One turn moves each row of this set onto another row. After a few examples, where does it send each row asked below?
Tere: [ -8  29   2 -32   4  -2  26 -23 -14 -13  12   3   2  35   3  13   5   1
 -35 -23  12  -1  28   1   9]
Duken: [  6  -3  29 -18  18  -5  19  -8 -32  12 -25   3  14  18 -13  35 -23   7
 -27   8 -24 -24   5   4   3]
tev: [ 13  16  -2  -5 -14   2  -4  27  19  -5   1 -12  13  10 -32  42  51  16
   4   1  17  -8   1   5  10]
ral: [  5  17   2 -16 -19  16   3  21  28 -27 -10 -26 -15 -26  26  13   1  -7
 -10  -3  25  10 -13  11  -7]
boze: [ -2 -28   3   4 -13  15   5  27   0   3 -14 -28   8  13 -21  -1 -21  30
  18 -11 -15 -19  20  -3 -13]
neku: [  6  16   7 -35 -26   8  -6   4  -9 -16  -8 -18 -11 -20  -1  10  29 -22
 -14  -2  45  16   6  21   1]
mego: [  1 -26  14   5  -4   9  -4  26  -4   9 -12 -19   3   9 -32   0 -16  37
  17  -6 -15 -24  19  -2  -8]
Datez: [-36  32 -19  -5  31 -10   9  -8 -14 -21  -1  -9  14   8  12  17   8   3
  -5   5 -17  17 -24  31  11]
pibi: [ -2 -27  14  11 -10   9   1  24   5   0 -21 -31  -5   8 -21   3 -21  36
  12  -7  -9 -24  11  -1 -12]
buka: [ 14  34  13  20   6  -2 -12  10  -4   8 -30  12   6 -39   6   4 -13   5
   6  14   6   7   1  26   6]
gug: [ 13  17 -14 -41 -20  24  -1  30   0  -5  23   3  17 -20   0   5  13 -14
  11  -5  -2  19  21   9   4]
Zapel: [  9  17   5 -41 -26  10  -9   5 -15 -11   1 -10  -5 -18  -8   9  31 -24
  -9  -3  39  18  15  20   3]
zof: [-29  -7 -15 -29 -18 -25   1  -1 -18   3   4   5   2  29  14  -1   2 -24
  -5  -3 -37   7   1  24  -1]
leme: [ 11  23  29 -24   5   9 -31  19   7  -4   8  10 -14 -36 -17  14  22  14
  -7  12  14  -4  -5  18   9]
fasol: [  4  -4  12 -23   4   2  35  -5 -31   7 -24  -6  25  25   2  30 -29  -5
 -18  -1 -27 -16  12  -1  -3]
tas: [ 13  31  -5  18  -8   4   5  15   2   3 -33  -2  14 -30  25   1 -22  -9
  10   5   6  18   3  20  -2]
pezul: [-35  32 -14  -5  36 -13   4 -10 -17 -17   1  -5  14   7   6  17  10   6
  -6   6 -18  16 -22  33  15]
bibu: [  7  16  13 -36 -21   6 -14   4 -14 -12  -3  -9 -11 -22 -11  11  34 -17
 -13   2  43  13   7  22   5]
zosep: [ 11  13  -5   0 -20   4   5  27  29 -13  -7 -26   7  10 -18  42  43  11
   1  -2  24  -6  -6   4   4]
nalib: [  7 -28  -2   7   2   3  -3   7  -5   9 -27 -36  -4  15 -18  -1 -35  32
  14  -6  -4 -14  10   0 -10]
sem: [-29  -4  12 -21   2 -36 -21  -5 -20   8   0  17 -15  19  -5   3  10  -4
 -16   9 -31  -7 -10  30   5]
nid: [-33  30 -20  -8  31  -9   7  -8 -17 -16   3  -5  18  10   8  16   9   2
  -3   5 -19  18 -17  30  14]
nibi: [-10  30  11 -23   7  -7  24 -24  -5 -20   2  -5 -10  32   9  17   3   6
 -43 -20  21  -7  16   3   5]
saku: [-33  -7   4 -11 -11 -32  -3  -6  -1  -8 -16  -9 -22  22  23   5  -2 -13
 -21  -1 -20  -2 -23  27  -7]
palo: [ 10 -27  -8   0   0   8  -2   9 -11  14 -18 -28   5  15 -23  -3 -33  29
  19  -7 -12 -10  18  -1  -7]
niv: [  1  -4  25 -11  10  -3  32 -10 -21  -1 -36 -13   9  21   7  36 -30   0
 -31   4 -17 -21  -4   1  -5]
Bor: [ 13  14 -16  -9 -24   9   8  31  21  -9   2 -19  19  13 -22  38  46   4
   9  -7  14  -1   5   4   5]
lera: [ 17  34  -3   8  -3   5  -4  16 -14  16 -17  17  25 -32   6  -1 -14  -7
  18   8  -6  17  18  22   7]
Fevud: [ -8  32  17 -28  13  -8  16 -24 -15 -11  11   9  -7  30  -5  15  10  12
 -40 -16  15 -10  22   5  11]
refo: [  9 -27   3   3   7   4  -9   7 -11  16 -23 -25  -1  12 -29  -1 -29  36
  15  -1  -9 -14  13   1  -6]

pezul turns into nid
buka turns into lera
ral turns into leme
And these:
nibi turns into Fevud
palo turns into nalib
sem turns into zof
boze turns into pibi
bibu turns into Zapel
niv turns into Duken
zosep turns into tev

One turn moves each row of this set onto another row. After a few examples, where does it send each row asked below?
dip: [-11   1  -4 -12 -12   3 -29  -9 -24  19  27 -16  -2  -3 -16  17 -29]
somot: [  7  25  22  22  10  21 -12  13 -19  -2 -33   6 -32  -2   4   1  -8]
mazos: [-32 -11  30 -13  15  -4 -24 -18  25  13  -3 -18  -6   7 -12   2   8]
gaval: [-10 -11   7   0   3   7 -31  16  19   0   4   9   0 -21   0  12  21]
bemam: [  6  29  32  17  15  -7  15  30   5 -38  10  -2   9  -1 -21  -6   1]
Bele: [-36  12   9  17   8 -11   9 -10 -19  10 -15  -8  -3  19 -42  -6 -13]
Neboz: [ 11 -10  25  28  10 -19  24  -6  19  39  -6   4  -5 -16  -8  10   3]
goli: [ -3  -1  -4  28  -9  -8  28 -21 -13  27 -12  -3  13  -4 -22   6  -2]
ven: [ -3 -13  22  28   5 -25  22   4  14  33  -8  16 -12 -16  -6  14   2]
pir: [ -5   6  45  13  11  -2  13  -3   2  21 -24  10 -43   2   6   6 -12]
zoted: [ -3  -5  14 -21  -8   8 -28  -9 -17  34  15  -5 -28 -14 -18  13 -21]
suf: [ 13  23  25  13   6  -2  34  -5  -2 -15   4 -18  22  -2 -37 -13   8]
lud: [  6   8  31  23  17 -21  18   9  16  -6  -3 -15  11 -13 -38 -11  20]
mufa: [  5  31  34  23  -1  12 -28  30 -12  15   9 -17  -2 -29  -3 -27 -26]
neze: [-15   3  34 -11   7  10 -18 -18  21  -2   6 -20  -5  15  28  12  -8]
kufoz: [ 21  34  39  19  10   5  20   8   1 -31   0 -20   6   3   8   0  -5]
vomi: [ -8 -12   0  -9 -10 -11 -21  -6  -7  30  37  -8   2 -12 -13  24 -25]
podum: [ 29  19  38  18   9   7  16  13   3 -12 -17  -5  -8 -21 -14  -9  19]
didim: [-30  16  21   2   6 -10  25  19  -8  -6  14  26  -8  16 -31   1 -27]
tema: [ -3  11  12 -27 -12  35  -3   6   1 -17  19  18   1  -3   0   5  -1]
Tenu: [ 19  14  50  18  17  -7  24 -12  14   1 -15 -25  -4  -5 -16 -10  13]
Sufe: [-13  19  18  19   0 -12  28   7  -3  -9  17   9   6  22  19  21 -36]
mera: [ -6  24  15  23   8 -12  19  19   1 -14  24   6  12  17  13  21 -34]
vife: [ -9 -12  22 -20  -4  -9 -19  -9  -4  37  30  -6 -20 -10 -15  19 -28]
Zutav: [-11 -10   6 -19  -7   9  -1   7  18   3  24  21  13 -15 -24   3  12]
Kaza: [ -1  34  31  28  -2   3 -20  21  -8  12  21 -31  15 -16   7 -20 -37]
Kofuv: [  0  -6   2  -5  -8   5 -41  -5 -19  26  12 -13 -18 -18  -3  20 -18]
pafor: [  6   1  15 -22 -14  35   2 -29   3  10  -1  -2   0  -7   0   0   9]
rovu: [  7  14  45  25   2  -7 -12  15   9  41  14 -24   0 -34  -4 -25 -24]
fipu: [-14  27  38  12   3  -6 -10  25  -2  21  29 -19  10 -16 -29 -31 -37]
folu: [ -1   0  -4  31   1 -10  20 -18  -7  29 -11 -10  18  -7 -34   1   4]
Bukon: [ -8  28  37  17  20 -12  17   4   4 -26   2 -29  14  15 -28 -10  -3]
tigi: [-24  17   9  10  12  -3  14  -7 -18   9  -7  -8   4  17 -55 -12 -13]
Nilal: [-37   1  10  -6  12   0 -38  10  14 -15   9  -9   7   8 -10   6   5]
lok: [ -6  -1  18 -20  -7   1 -24   9 -10  16  37   4 -21  -6   2  24 -35]
meres: [ 13  28  49  14  -4  13 -11  15  -3  30  11 -18 -10 -30   1 -28 -29]
fim: [  1  31  33  16  -6   4   0  24  -5  14  37 -16  18 -19  -6 -23 -42]
Nud: [ 12   6  48  13  17   2  11   4   8  25 -20  13 -41  -8   0   2  -6]
Taf: [  3  22  13  19  -3  20  -4  11 -28  -4 -32  16 -30  -4   3   6  -7]
Rebo: [  3  -4   9  -6  -9  -1 -29  -3  -9  24  29 -11 -12 -12  14  29 -28]
pim: [  8  16  25  24  -7   1  -5  11  -3  40  16 -21  16 -38 -21 -30 -19]
kuf: [ 13  23  39  30  20  -6  -3  18   8 -23 -17 -21  -5  -8   0  -2  13]
Penat: [-17   4  11 -21  -3   4 -35   2 -21  13  28  -8 -19   2 -16  16 -36]
zelu: [-13  17   0  41   4  -9 -10  17 -14 -12 -13   0  -1   5  20  20 -15]
tik: [ -5  26  32  16  -2   4  -5   2 -10  32  17 -32  14 -18 -29 -35 -32]
rulof: [  2  26   1  39   6   5 -11  17 -17 -15 -11  -5   4   5  21  18 -16]
pud: [-15   5  14 -18  -6  17   5 -33   7   0  17 -20  19  18   3   7  -9]
vemed: [-24  24  27   1  16 -10  25  16  -4  -8  21  13  -3  24 -32   0 -32]

lok turns into Rebo
Tenu turns into lud
rulof turns into somot
And these:
pafor turns into mazos
pir turns into ven
tik turns into fipu

